Named turns come first, each shown by rows before and after it. Which turns, in which order, take the first row of each pair that follows to the second? Write the first one first, as in the answered first pair.
M:
[ 23 -14  -3  26 -29  10  -8  -5 -23   6  -4  35   2] -> [ 33  24 -23  20  -9  10 -14  18 -14  10  12  12  -8]
[ 17  11 -33  -2 -23 -29 -27  13   8  17  17  15   1] -> [ 11 -23 -20   4 -34 -28 -18  -6   3   9   5  28   9]
[ 11   0   8  -2   1 -39  13  31  31   3   2 -10   8] -> [  6 -43  25  16 -12 -10  21   1   5  -7 -10  13   7]
[ 22  -9 -23   6 -20 -11  -3   1   8  17  41   7  13] -> [ 18 -15 -19   9 -28 -12  -3   0   8  17  38  10  14]
F:
[ 24  14  43  -2 -21   6  10  39  25 -20   1  22  23] -> [ 22  31  20   2  -8  36 -12  24 -13 -25 -25  33  -4]
[-36  41  -1  -4  29  12 -17   4  -8 -27 -43  -4  -8] -> [-39  41 -33  -3  38  -7 -22   0  -5  -5 -15 -24  -6]
[ -4  25  -1  15  -2  43  16   1  -9  -8 -19 -15 -37] -> [ -6  25 -25  15   8  29  13  -7  -4   9   7 -30 -34]
P:
[-20  -2  15   9  10 -12  10  -2   7  -1  -8 -26   4] -> [-10 -13   0  25   2  12   5 -17 -20  -1  -5 -12  -4]
[ -6   5 -29  -1  15  30  17 -18 -16  21  28 -27 -18] -> [ 22  -5 -22  -1 -46 -18  -2 -10 -17  25  24  17  20]
[-18 -18  28  -3  15  24  25  -5 -18 -21 -29  -7 -15] -> [  0 -26  26   0 -23   6   9  -5 -30 -17 -27  23   3]
[ 19  13 -10  -2  10  35 -14   1 -24  -7  11 -10 -15] -> [ 31   9   2  -5 -28  -5 -26  15  -9  -2   3  13   9]
N:
[ 17 -10  12  -5  -2  -7  -1  -5   6 -15 -10  -5   5] -> [ 23  -5   9  -7  -1  -3  -1  -2   6 -15  -2  -5   5]
[ 27  25   2 -19 -11 -31  -7  24  28  25  29  -7  15] -> [ 14  14 -10 -12  -5 -35  -7   8  29  33  37 -18  15]
[ 24 -12   3   5  -8   7  26  -7 -23   6   4  39  18] -> [ 30  -7  -1   6  -4  12  27  -4 -28   7   8  39  18]
[ -9   1 -27  -2   4 -15  -3 -10   1  19  10 -11  -3] -> [-15 -16 -15  -2  -2 -21  -7 -17   3  13  -7  -3   2]
Then:
Between the rows of a pair lie 2 to 3 turns.
[  6 -31  31   7 -37  -4  -8 -13  -3 -10 -23  34  14] -> [ 37  27 -16   7 -11  30 -13  10 -26  -7   9  18 -17] => N M F
[-20  23  -8  -8  33 -20   8  18   4  13  30 -37  -6] -> [-32  -4  51 -12  13  -4  20   9   5 -18 -26  -4  -1] => N F F
[ 31  32  10 -17 -16  -4   4  22  -6 -24   8   6  -1] -> [ 28  30 -20  -6  -1  13   9   6 -23 -14  25   0 -13] => P P F
[  4  17   9   2  34  35   9  11  -8  -4 -12 -16 -28] -> [ 39  35 -10   3 -12  -2 -17  28 -13   6  -3  12  -5] => P M
[ 34   2  -1  10  -6  44  10   7 -25 -14  11   9 -31] -> [ 25  -9 -27  15   2  19  15  -3  -8  11  44 -15 -24] => N F
[  7  27 -13  -8  -4   3   3  15   1   4  23 -14  -6] -> [  0 -14 -11   7 -20   7   0 -15 -19   7  17  11  -1] => M P P
[  5 -16 -44   9   4  -4   0 -15  -6  14  48  -2  19] -> [ -5 -30  23  -8 -26 -27   5   0  24 -11   2  17  42] => P N F
[  2  12 -17 -14   1 -43   2  28  31  20  29 -23  16] -> [-30 -41  42  -6  15  10  27 -11  16 -14 -22 -12   1] => M P F
[  2  54   5 -20  22 -22 -21  30  16  -4 -11  -3 -19] -> [ -1  42  26 -18  15 -25  -4  38  32 -11  -9  -5  -8] => N F F
[-16  12 -29  13  11 -47   4   8  44  39  35 -41  34] -> [-41 -56   2  30   2 -21  23 -37  28  25  12 -22  38] => P N F
[-32   9 -14 -15  19 -30 -11  -7  19  12 -10 -28   5] -> [-12  -4 -11   4  26  35   6 -21 -17  -4  -7 -16 -18] => F N P
[-37  12  53 -16  -5 -53  -2  17  33 -17 -47 -10   0] -> [-15 -20  75   8 -25   0  15  -1  -1 -37 -49  25  -5] => N M
[ 18  -7  19   7 -10  32  39  -1  16  -4  24  18   3] -> [ 13   5 -17  14   4  47  18 -16 -13  -1  19  17 -17] => F F
[-26   6  14   6  41  17  -3   7 -11 -33 -36  -4 -20] -> [-46 -31   0  10  27 -34   2 -13  11  -4   1 -23   7] => F F M
[-11  27 -21   0  22   8  -8  -4 -11   4 -17 -10 -23] -> [-15 -34  20   7  -8  -6  22 -16  14   0  -6  -1   6] => F F M
[-32  -8 -17 -14  19 -18  -4 -19   3  14   6 -14  -2] -> [-10 -14 -27   2  10   9  -7 -33 -22  14   8   7 -12] => M P M
[ 20  12  -7   2 -12  63   9  27 -26 -22 -27  33 -31] -> [  0  49 -57 -14  17   3  -8  37   6  22   8 -20 -22] => M F N
[-41  -9 -20  -6  32  -8  -2 -25  31  15  18 -48  17] -> [-35 -15  51 -14  10  20  13  -4  34 -29 -32 -13  23] => F F
[-21   7  61 -23  22 -34  34  37  69  -6 -14 -36  20] -> [-29 -28 -37  19  45  51  -3 -61 -48   4 -16 -11 -35] => M F F
[ 14 -10 -19   0 -20 -31  12  -4   9  26  34  -7  14] -> [ -4 -17   1  -8  -2 -28  24   0  28  19  26 -25  13] => M P
[  8  46  -6 -17   1  -5 -25   7  -1 -15 -37  21 -12] -> [ -2  49 -38 -15  20 -12 -22   0   3   3  -9  -6 -20] => P F
[-21 -22   9  20   2  -4  13 -40  -7 -14 -17   9  -4] -> [-19 -14   7  16  -6 -11   3 -36  -7 -17 -30  18   1] => P F
[ 30  22 -19   0 -18  -9  -6  27   0  25  25   1  10] -> [  4 -29 -30  10 -17 -12  -9 -23 -15  31  15   3  12] => N N M
[ 19  15 -22   9   8   7   3  14  -6   7  27 -14  -4] -> [ 23   4 -11  12   1  11  16  15   1   8  33 -12  -1] => F P
[ -8 -49  16  18   9  37  28  -5   9  -3  22 -21  10] -> [ -5 -31  47  -1 -19  -3  11  18  33 -11 -13  -2  33] => P F P
[-10 -48   4  -5  19  10 -11 -14   3  -1 -24   2  -6] -> [  4 -27   1 -11  -4 -10 -29   1   0   1 -35  22   6] => N F P
[ 26 -79   0   4 -27 -14  35 -54  15  22  69  16  33] -> [ 26 -76  44  -3 -42  20  23 -55 -12 -20  -2  61  20] => N F
[  8  51  -3  -9   6  19  -5  25 -19  -2 -22   7 -21] -> [-13  17 -18 -12   4 -35   9  14  22  34  28 -27   6] => F N F
[ 21  15  -7  15  30  38  10  -5 -37 -14  23  16 -27] -> [ 29  -2   6   1 -30 -46 -11   7 -11  -2  14  43  20] => N P
[ -6  30  35  -5  24  39  16  13   9 -21 -32 -10 -24] -> [-37 -18  37  -5  -1  -5   2 -24   9  -8 -54   4  -1] => F M M
[ -9  42  33 -16  32 -12  -7  34  41  27  -7 -19  -6] -> [  9  10 -26  21  35  21   0 -11  -1  53  48 -19 -17] => P F
[-32 -27  25  -4 -10 -35  -3  -7  27  -4 -19  -1  22] -> [-14  12  26  -6  -8   6 -20   6  -3 -28 -52  24  -3] => N F
[-21 -30   6  10  12 -33   5 -15  30  15  25 -17  15] -> [  0 -44  26  23 -13   6   8 -21   0  -9   0  26   9] => F P P
[  6  -6 -20  18  -9   5   2 -16 -30  36  33  51  -2] -> [ -5 -15 -19  17  -4 -17   6 -14 -11  45  41  37   8] => F M N
[-14  22   6  -8   5   7  -8  -2  -2   3 -11  -1 -19] -> [-24 -11  14  -3  -8 -10  -2 -16  10   9   2  -3  -2] => F F M
[ 28  62 -32  -2  33  28 -10  29 -11   2  29 -17 -26] -> [ 34  28 -65  11  -1  -5 -26  -2 -30  24  41   8  -7] => P N
[ 60  50   6  13 -20  -9   1  48  -7 -20  16  22   2] -> [ 50  -6  31  28 -45  -6   5  17 -22 -33  -4  49  12] => M M
[ -4 -14 -37   7  -7  -5 -13 -18 -11  14  11  -3  -2] -> [ -7 -13   7  -5 -21 -29  -7   7  23   1 -10   2  19] => P F
[ -3 -43  30   5 -36  14   8 -20 -12 -19 -31  32  19] -> [ 47  28 -14  10  -6  38  21  24 -13  -1  41   1   0] => N N N
[-37   8   2 -10   7   6 -18   1   2  -2 -32   9   1] -> [-33  18 -23  -7  20   0 -19   2  -1  10  -6 -10  -4] => M M F
[-15  15  17 -14  -3 -50 -19  17  31   3 -47   7  11] -> [-14 -20 -27  22  10   6 -23 -40 -36   9 -38  23 -19] => M F
[-26 -34  -1   5  30   1  13 -16  21   4  23 -32   4] -> [-17 -43  17   2  -1 -25  13  -5  33   6  18 -10  27] => P F P
[ 28  21  -2   3   3  63  -1   8 -38 -20  -9  24 -31] -> [-27 -40 -33  10   1  11 -20 -52 -38  11 -15   5 -18] => F N N
[ -5 -28  34   3   0  29  39  11  -5 -15 -14   9   3] -> [ 36  -3   2   8 -21  25  21  25 -26  -7   3  31   6] => M P
[-23 -10 -52  -1  32 -14 -16 -28 -10  35  37 -19   2] -> [-36 -64  10   6  18  -2  13 -40   3  11  19  -8  16] => F P N
[ -5  17  34 -13   1  10  21  31  31 -13  -8  -4   4] -> [ 22  -2  23   5 -37  18   3  13  -2 -10  -5  39  18] => P P
[  0 -39 -15  13 -15  16  -4 -32 -32 -11  -3  17  -2] -> [  6 -36   9  13 -14  28   9 -20 -29 -25  -4  20  -4] => P M
[ 13 -25 -37  15 -10  12  45 -21   7  16  56 -11   7] -> [  8 -39 -25  21 -20   4  47 -29   9  13  45  -6  12] => M M M
[  8 -12 -25   8  -4 -26  10 -19  16  34  34 -16  11] -> [  0 -44   2  23 -13   7   9 -42 -11  13  -4  17   3] => N M N
[ 13  39 -16 -19  17 -25  -5  34  -7  30 -36  -2   3] -> [ -1 -21 -14   6  11  16   3 -21 -45  20 -47  21  -7] => M P P
[-33  24 -32 -24   6 -42 -33 -16   2   9 -29 -21  -9] -> [-25 -41  15   2 -21  -2  -1 -47 -18 -12 -41  22  -1] => F N M
[ 12  21 -35  14  14  38  -5   1 -41 -10   8   3 -25] -> [ 32  22 -11   2 -32 -30 -14  31   0  -1  12  20  23] => P N F
[ -8  16 -35 -11  10 -42 -14  -3   3  13  13  -8   1] -> [-19 -10   2 -12  -6 -56  -7  -1  21  -3  -8   2  16] => N F
[ 13  21 -50  -3  31  13  -8 -14 -23  22  10 -23 -39] -> [ 35 -11 -16  -3 -45 -50 -18  -4  -4  23   4  27  15] => P M F
[-16 -27  39  10  21  26  35 -10  13 -11  14 -28  -8] -> [-20  27   0  -7  44   8   7   6  16   4  13 -48 -16] => F F M
[ 29 -24  17  19 -17  -2   4   5   8   7  30  15  18] -> [ 18 -12  33  16   4  37   8   7   0 -19   1  12  -6] => P F P
[ 31  27 -34   8  22  18  -1  -4 -36   7   8   0 -16] -> [ 13 -31  33   4 -25 -12  10 -13 -11  -8 -30  26  22] => M F M
[ -5 -16 -21   6 -24 -36 -15 -21  -6  18  25   5  -6] -> [ 16  -5  21  -3 -37 -32   0  11  13  -2  20  19   4] => F N N
[ -7 -46  -7  17 -21 -16 -20 -34 -13   5  -2  11   4] -> [ -9 -44  28   6 -26 -26  -7 -15  11  -7 -11  11  14] => P M P
[  7 -13  23  -7  23  47  37  -9   5 -32  -1  11  -1] -> [ 11  31  -8 -19  43  32  20  11  10 -23  14 -13 -11] => M F F
[-28  -9  16 -13  11 -11  21   8  33 -18  -2 -24  -6] -> [-26   1  -9  -4  23  25   9  -9  -5 -26 -15 -13 -29] => F M F
[  0 -15  41  -4  -2  -9  -6   7  12  15 -17   0 -11] -> [ 20 -12  19   2 -22 -17 -21   5  -7  23 -10  17  -6] => M F P
[  0  15  23 -17  -5 -40  -8  -2  -1  11 -32  10  40] -> [  2  13  -2   1  13  14 -11 -28 -42   1 -39  16   6] => F P P
[-21 -11 -39   6  25  13  -8 -28  -8  20  22 -31 -18] -> [ 10 -32  19   7 -49 -21 -12  -2   3   3  -3  29  25] => P F F
[  5  11  39  -6  -6  16   4  17   5 -24 -32  14  -8] -> [-22  10 -17 -12  -1 -44 -26  -7  11  17 -10 -14   5] => F F M
[  0  -6 -35  22 -17  -1   0 -10 -19  24  23   0  -1] -> [  4  -7  32  10 -36  -4  12  20  11  -4  -4  17  19] => M F F
[ -6 -13 -35  16   4   9 -27 -11 -14  -3 -20  10 -31] -> [  6  13 -29   3  -9 -17 -41  16   3   0 -20  15 -20] => N M P
[-44 -22  34  -9  19 -10   3 -22   5 -15 -49 -11  -7] -> [ -9   8  39  -2  22  35  12   0 -10 -30 -46   3 -23] => N M
[-19  10  13 -13  19  -8  -1   9  22  -5   1 -17   2] -> [  8  14 -28   2   3   4 -18  -6 -16   5  16  10  -5] => P M P
[  8  49  24 -29   2   1 -31  32 -21 -25 -15   4   5] -> [-23  24  34 -24  29  22 -15  11 -21 -34 -25 -13  -4] => M P
[-10   7  -1 -18 -33 -61 -31   2  12  19 -40  19  21] -> [ 13 -21  10   6 -45   1 -17 -20 -29  -2 -45  55   4] => N M
[ 15  -3 -23  -1 -27 -14 -31 -18 -28  18   1  25   7] -> [-13   4  37 -23   1 -20   4  17  32   3  -9 -19  12] => F P F
[ -7 -31  -4  12   5  10 -16  -5 -32   3 -10  11 -12] -> [ 12  -9 -28   7  11  -7 -10  16 -13  18  28 -10  -9] => M F P
[  9  25  24 -12  25  13  37  31  35 -11  28 -34  -1] -> [-10  37  35 -29  19 -15   9  31  38 -18 -20 -25   5] => F F M
[ -5  16  26 -27   9 -38  22  20  28   9  14  11  16] -> [ -3  27  15 -17  42  34  29   3 -16  -7   1  14 -25] => F P N
[  6  16 -12  -8  -2 -15  -1  16   7   7  17 -12  12] -> [  5   2   0  -6   7  -3  15  14  14   4  24 -20   9] => P F
[ 17  -5 -37  13  -5  24 -34 -23 -32   3  15  16 -15] -> [ 22 -31  42   4 -33   2   4  11  20 -15  12  23  20] => F F F
[ 14 -45 -30  12 -36 -11  -5 -42 -13  27  12   5  -2] -> [ 22 -23 -11   7 -47   7 -20 -29 -35   6 -23  34  -9] => N N F
[-12 -40 -10  16  13  29  15 -19 -17  15   0 -16  10] -> [-12 -53  13   8   1  21  19 -13  -8  10 -10  -9  21] => F N
[-52 -51  39 -19  20  11   1 -31  14 -23 -38  12 -16] -> [-35 -46  13 -18 -21 -47 -36 -28  14  -3 -35  36  10] => P F P
[ 31  25 -51  21  -9  27 -44 -12 -52   1  -9  30 -35] -> [  6 -11 -48  11 -27 -69 -35 -10  13  42  30  -3  15] => F M
[-35  15 -48   2  34  11   5  -8  14   3  -1 -57 -25] -> [  8 -18 -23   7 -57 -51  -2   4  29  14  12   4  30] => F P P
[ 34  16 -28  21  -6  35 -25  -4 -49  -4   7  34 -17] -> [  7 -41 -17  17 -19 -40  -4 -14  10  30  51   5  30] => F N F
[  4  46  46 -31  10   2  13  52  41 -11 -33 -15   2] -> [-18 -22  64 -21 -20 -27  19  17  47  -3 -36   0  31] => N M
[  9  20 -45  -1   0 -54 -25   3   9  29  28 -12  19] -> [-29   6 -39  -1  38 -31 -15 -23  11  25  13 -37  -1] => N P
[  3   0  12  -8 -14 -25  -7  -8  -2   6 -12  15  13] -> [-13  16   6 -17   8 -20  -6  -8   1   5 -15  -6   3] => F F P
[ 49 -11   2  24 -18  19  33  21  -9  18  43  27  -3] -> [ 23   1   2   7   1 -15  37  34  29  32  56 -11   6] => P N
[70 21 18 14 -1 14 27 34 -3  5 42 23 15] -> [ 30 -49  20  25 -20 -27  27 -10   5  21  37  21  41] => N M M
[  4  18  -6  -2 -10   8 -25  40  -8 -20  -2  42 -13] -> [ -6   6 -26   1 -14   0 -38  24 -18 -12  -5  43 -12] => M M F
[  2  22 -40  14   6  19 -22 -12   8  32   0 -16 -24] -> [-15   7 -35  10  12   2 -21 -24  14  34  -6 -23 -19] => M P
[ -5  17   7   2  11  34   9   9  -6  -8   4  12 -36] -> [ 14   7   0   1 -33  -5 -10   7  -9   4  11  40 -11] => N P
[ 18  22 -20 -10   2   0 -23  31  28   3  38  -1  16] -> [-14 -31  11  -6 -11 -18 -12   4  46   0  16   1  33] => N N F
[-47   2  46 -24  29   1   8  10  42 -14 -33 -33   8] -> [ -7  52 -31 -13  47  31 -15  15  -6   6   9 -37 -23] => P M
[ 26  25 -15   8   2  19  -1  -4 -32  -7 -27  11 -21] -> [ 28  23 -30   3 -14 -35  -7   3  -3  19   1  -1   6] => F P
[-50 -13  30 -13  15 -14 -19 -13  15  -9 -47  -6  -4] -> [-25 -29  21   0 -19 -21 -32 -26 -10  -2 -47  28   5] => P P
[ 10   7  32  -1  -4  -2  32  17  22 -13  13  -3  17] -> [ 30   0   5  17 -18  12  24   2  -7  -5  30  21  13] => P P N
[ 16 -34   4  18  -2  37  20 -13 -10  -5  27  -4   2] -> [ 26  -7  26  -2 -19  -1  18  24  28  -2  23  -5  23] => P M P
[-13 -16 -18   8  26  27  -7 -41  -3 -13 -27   6 -12] -> [-13 -19  -8   0  22 -25  13 -16  46  11  13 -22  14] => F M F
[ -4   4 -14  11  29   8   6  -4  -5   6  17 -20  -9] -> [-18 -12  26  -4  11 -14   6   6  13  -3 -15  -8  11] => M N F
[-43 -22 -20  -1  34  -8   9 -49   8 -24 -15 -20 -14] -> [ 17  16 -32  -8 -31 -58 -21  -8   9 -13  -2  29  21] => P M P
[-17 -38  21   8   6   3  39  -5  27   2  33 -29  13] -> [ 12 -13  16  11   7  20  42  18  17  -3  50 -20   9] => P M F
[ 18  43 -51 -23   6 -62 -45  15   9  39  30 -21   9] -> [ 39 -22  65  -4 -39  23   0  10 -14 -30 -34  58   7] => F F M
[ 15  26  15 -12 -22 -15  -9  31  15  15  41  -6  11] -> [-19  -6   3   0  19  37   8 -14 -12  14  35 -29 -22] => P M P
[-19  30   5  -3  72  48  15  26  27 -16  -1 -30 -38] -> [-40   4 -15  -2  78  27   9  -3  29   3  11 -47 -32] => F N
[  3  -3  -3 -20   7 -70 -12  32  18 -10   1  -4  13] -> [ 46  -9  19  -2 -13  -7   9  41 -16 -35   1  35  -2] => M N N
[-36 -22  31  -3  21  12  20 -27 -15 -27 -14 -12   5] -> [-33 -11  28  -6  18  17  16 -23 -24 -34 -27  -6   0] => F N
[-13  34  -3  -1  34  20  15  -5  -1   0 -15 -25 -25] -> [-20  17 -13   2  35  -3  21 -11  16  14   2 -38 -15] => N F
[ -2  -6 -26   3  20  23  17  -6 -21  10  23 -28 -18] -> [  0   5  35 -18  -7 -11  19  34  18  -8 -14 -12  13] => P P F
[ -8 -17  25  -2 -27   2 -11   1  18 -16 -31  10  32] -> [-32   0 -21  -3  25  26 -14 -19   7   0 -10 -33   1] => P F F
[  0 -37  13   8  -8 -13  15 -13  -3  22  22  -9  17] -> [ -1 -21  -3  10   2  19  -6 -30 -39   8 -11   8  -8] => F F F
[ -2  18 -22   5 -22  -2 -38 -24 -41  -8 -24  38  21] -> [-37  26 -34  -4  42  -2 -11 -22  -1  12  18 -38  11] => P P F
[ 16  39  33 -22   4  24  -1  48   8 -33 -27  19  -3] -> [ 32  26  24 -13 -17  32  -8  38 -16 -33 -26  43  -5] => P P
[ 17  38   9  -4 -16 -31  -7  44  44   2 -11   1   3] -> [  1  31 -22  10  33  17  12  22  27   8  19 -34 -30] => P F
[-26  24  -5  -3  11 -44 -32  21   9  16   5 -14   4] -> [-42   0  10  -2  11 -38 -35   3   0  11 -14  -6   3] => P M N
[-25 -12 -49   0  -2 -37   1 -18   9  40  40 -38   7] -> [-12 -43  47  -1 -46 -22  27  -1  27  -4  -1  11  29] => M F N
[ 21  17 -16   0  15  47   3   4 -17 -10   8 -23 -23] -> [ -6 -17 -31   8  20  17   3 -22  -4   9  24 -39 -10] => F N
[-34  -6  23 -14  20 -22  16  -3  40   4 -15 -28   0] -> [-11   2  34  -4  23  37  19  -4   4 -20 -30  -1 -23] => F M N
[ -3  53  -8 -19  18  -7 -30  20  19  14   4  -5  -4] -> [  3  31 -30  -4  14  -8 -20   3  17  29  43 -12  -2] => P F
[-26 -38  11   5 -26  -3  -2 -33  -7   6 -34   5  11] -> [-18  -7  48 -13 -14  -3   8   3  18  -8 -45  -3  10] => P N
[-17 -13   1  -1   8 -14 -15   0  12 -12  -2   5   1] -> [  6  -3 -12   7  -5  -9 -26   4  -4 -12   7  17  -2] => M M P
